Each path below is one point turned by a fixed rotation once a step. After each direction that follows a path, write how fast that rotation turns it, in degrees per step (0 if it stays still).
Each turn is a multiple of 5 degrees from 10 to 175, or 0.
Each row of a path follows its step; steps can be skipped.
Rotation 1:
step 0: [-20 -12   5 -11  -5  20  -8   3   3   4   6  15 -12   2  14 -27 -24 -16
 -15   3   2  16 -20  31  19 -25  -8   4  -8  25  -4   9   9  -9   9 -15
   8  18  -9   4  -6 -14  -9  17 -15  13]
step 1: [  4  -6  -2 -19   6  16   4  12 -16 -14  19 -22 -11   1  -9 -10  -1  10
 -10 -24  -6 -17  20  18  -5  10  -7  20 -13  -3  30  -4   4  18  -8  -1
 -10 -11   7  -8 -29   0  -1  29 -18 -17]
step 2: [ 10 -15   2  -8   4 -30  15   5   9 -11 -20  17   4   4 -17 -14 -28  11
 -30  -1   4  -9 -13 -11  11  11 -19  -2  -2  -5  14   1  12   1 -41  -7
 -14  -1 -16  15 -13  -3  -1  -6  17  10]
step 3: [ -7   0  17  17  -8  -2 -18   9   1   4 -19   2  21  -5  21  11  -6 -14
  -9 -25  -3 -18 -11  27  18  -1   5 -10  16  -8  24 -25  -1   4   7 -18
   0  18  13  17 -15  30   7  -7  -9   9]
step 4: [ 17  -5  11 -16 -20 -10   0 -15 -16 -16 -19   6  -6  22 -30   3  26  -1
   8 -19  -8   5  -5   6   0   2  15 -10  12  18  19  -3  -3   4   0  18
  22   7  31  -4 -20 -18   0   4  11  10]
step 5: [  2   4  12  11 -10 -31  11   6  15  11  18  42  -1   7  14 -15  21 -21
  -4   5 -19  -9   3  16  -3  33 -15  -3   6  -5   9  -9  -1  -3  -3  21
 -11  -3   4 -10  18 -14  -9  -5   8 -11]
step 6: [ 21 -14  21  -4  -9   0  -5 -17  14   6  -1  20 -14 -28  11  12   3  14
  -5  11  16  19  28  14  13   5 -12 -13   7   4  -3  -4 -35  24  24  -2
  -4   2  -2   8  -9   5  -2 -13 -15  15]
step 7: [-17  14  25 -15  23  16   5 -17 -15   5  -3   5  15 -10  -9  -5   4 -16
 -23   1  13   5  15  21  -3  10  14  10   6  29 -20  24   0   2 -16  23
  -3  -3  20  -1  15   4  -4  17   1  16]
step 8: [  5 -17   7  -7   5   8 -22  18  -7   2  15  28   3  -7 -29  16   4   8
  20  17 -14 -32  -6   4  -4   9 -23  22  -6  -3 -10  18   8  17  -6  11
 -11  -7  -5 -18  -3  29  -6  -2  -5  -5]
step 9: [ 10 -14 -14   8  24 -12   5 -10 -12   3 -24   3  14 -14   8  11 -14  14
  21  15   9 -10 -26  19   9  10 -14 -29 -16  15   5  24 -13 -12   3 -19
 -17  -3  -2   1   3 -13  -6  11  -9  17]
step 10: [-12  22   3   5  -2 -13  27   8  -6 -16   1 -15  14 -27   5  27  16   5
  15 -10  10 -13  -8  12   2   9  20   1 -10 -17  -8   7  13  22   8   9
  13   5   7  22  -7  15  -2  32  14 -10]
[ 5 -1 -3 -5  5  1  6  0  2  3  3  0 -8 -6 -7  8 -6  0 -6 -4 -4 -3 -7  4
 -4 -2  4  3 -6  6 -5  2  5 -5  1 -6 -5 -2 -2  1  2  6 -6  4 -8 -2] : 45
[ 2  4  1 -1 -5 -8  6  4  3  0 -4 -6  0 -5 -3 -2  1  4  1  5  2 -6  7 -3
  5 -2 -4  1 -5 -5  2 -6 -8 -5  0  1 -8  6 -2  5  9  0 -2  3 -4  9] : 100
[  0  -4   0   0   2  -3 -10  -2  -2   0  -9   4  11   5  -4   4   1   4
   5  -3   3  -5  -3  -6  -5  -2   1   2   3   3   2   1  -1  -9  -6  -3
  -3  -1   2   5   0  11   4   1  -4  -3] : 65
[  1   2  -6   7   0  -4   4  -4  -4  -2   1   4   9   5   3  -3   2  -8
 -11   6   1   2  -2   3  -3  -4   1   0  -9   9  -1   1   0  -7  -1   1
  -2   0  -5   0  -2  -1   0   2   7   8] : 155
[  1  -2   4  -2  11  -1   0  -2   0   0 -11   3  -6   4  -3  -3  -5   0
  -1  -5  -2   8  -4  -7   4  -4   0  -7  -1   0  -3   9  -4  -4  -1   8
  -5   5   1   1  -1  -9  -1   0   1   1] : 155
[ -1   5   2   7  -4  -2  -1   0  -1   9  -2   2  -4  -2   3   6 -11   1
   5   3  -1   7   8   2   8  -2   0  -6   1   9   5   2   3  -2   2  -7
   1   0  -1   2  -3   5   6   5   3   0] : 115
Rotation 2:
step 0: [-11 -10   6  13  -6  14 -24   6  14   7   4 -13   6  10 -18 -30   2 -27
  -6  -1  20 -14 -24 -27  -7 -39 -19   1  12  -4   0  -2  18  28   0  -4
  -3  10  -5 -25  -8  23 -12  -6  10  15]
step 1: [ -2  21 -12 -21  17 -22 -10 -19 -14  -4 -10  19 -21 -26  -4  -7   6 -12
  17 -37  15   5  -6  -5 -21 -10  22   8 -20  -9  -5  -1  -1  -6 -32  -2
  -3  -8  13 -26  21   2  25  -1   3  -7]
step 2: [  5  11  22  23  27  20   8  -1  28  19 -11  -9  -5  -1  29 -13  12  14
  -6  -1  14 -11   9 -11   8  27  37  15  -8 -25   0  -5 -13   1  12   8
   9  -5  -5   4  27  -8 -24   9   6   0]
step 3: [ 34  -4  19 -25   6  28  -1   6 -15 -29   0 -34  -4  -5 -10   1   6   4
  -3   2   6  25 -14 -26 -16  25 -21  11  16  21 -13  -1   7 -12   0   1
   5   5 -17   8  -6   6  -9  17  -7  16]
step 4: [  1  26 -24  -4  13  -2 -13 -20 -16  12 -16  32 -21  10 -13   9  -1   7
 -15  21   0   7  21  16 -16   8  -3   7  22  26  13 -25 -25  -9  15   8
   3 -12 -10   0 -25   1  17   0   6 -11]
step 5: [ -7 -16  22  21  -6   2   5   3 -16  21 -18  14  19  34  -3  -5  10  -5
  -6   5  11   5  26   1  14 -37   1   0   8  -8 -33   2  -4 -14  -6  -5
  -6  11 -17   6  -8   9 -34 -22  10  10]
step 6: [ -4 -13  -9 -14 -21  10   2  -7 -27 -10  -4   9   2  -4  12 -13  14  -5
   5 -19   0 -19 -17  10  -1  13 -12 -12 -20  -8  -4 -19  37 -32 -29 -25
  16   6  -2 -15 -16 -20  16  -9 -19  -6]
step 7: [ -3  -6   4   0  11 -12  13  16  30 -13  -8  29 -12  23  26 -16   0  -4
   5   8 -27 -27 -11  31   3  24  26  13  -2   5   0  -6   4  17  -8   5
 -20 -14 -12  10   2   4   2  17  13 -21]
step 8: [  7  -8  38   4 -14  -9  -6   6 -10 -38  19 -17  -7   0 -21  25 -13   4
 -12 -22   9   2   4  -9  23  15  -5 -14  -2  -9   5   3  10  13  15 -10
 -26  -8 -19  22   2  -2 -11 -10  27   7]
step 9: [ 11  -3 -13  -9   8   6 -10  -7  24   4  28   8 -20 -31 -13  -5 -10  10
   9   2  13  -6  28  23  -1   1 -24 -26  16  20  15  -7 -13  -5 -15 -19
  11 -15  23  25 -14  -4  10 -11 -20  -6]
step 10: [  3  -2 -17  16  -1 -13  35  24  10  25   7  19  25   9 -13 -14 -26   9
  17 -11 -15  17  23  -8 -11 -23  21 -12   3   4  -9  14  15  11  18  23
  10   4 -14  14  -6  -6 -11  10  -4   6]
[ 3  3 -5  0 10  3  8  0 -5  1 -3 -4 -2  1 -7 -1 -6  6 -4  8 -1  3  7  0
  2 -2 -1 -4  3  4 -9  1 -1 -7  9  0  0  0  4  0  1 -6  1  6 -6  6] : 55
[ -6   5  -6  -5  -4   5   7  -4   0   4   2  -1  -2   2  -5  -7  -8   1
   6   2  -1   2 -10  -1   0   3   3   5   2  10   4   1   4   4  -5   3
  -8  -3  -6  -2  -4  -3  -2  -1   1   5] : 110
[  3   3   6  -2  -2   3   4   0   6  -3 -11  -1   0  -7  -6   1   0  -3
  -4  -2  -2   7   1   4   9   7  -2   3  -2   7  10  -3  -1   1   4   0
  -1   6   3   9   0   7   0  -1  -1   0] : 70
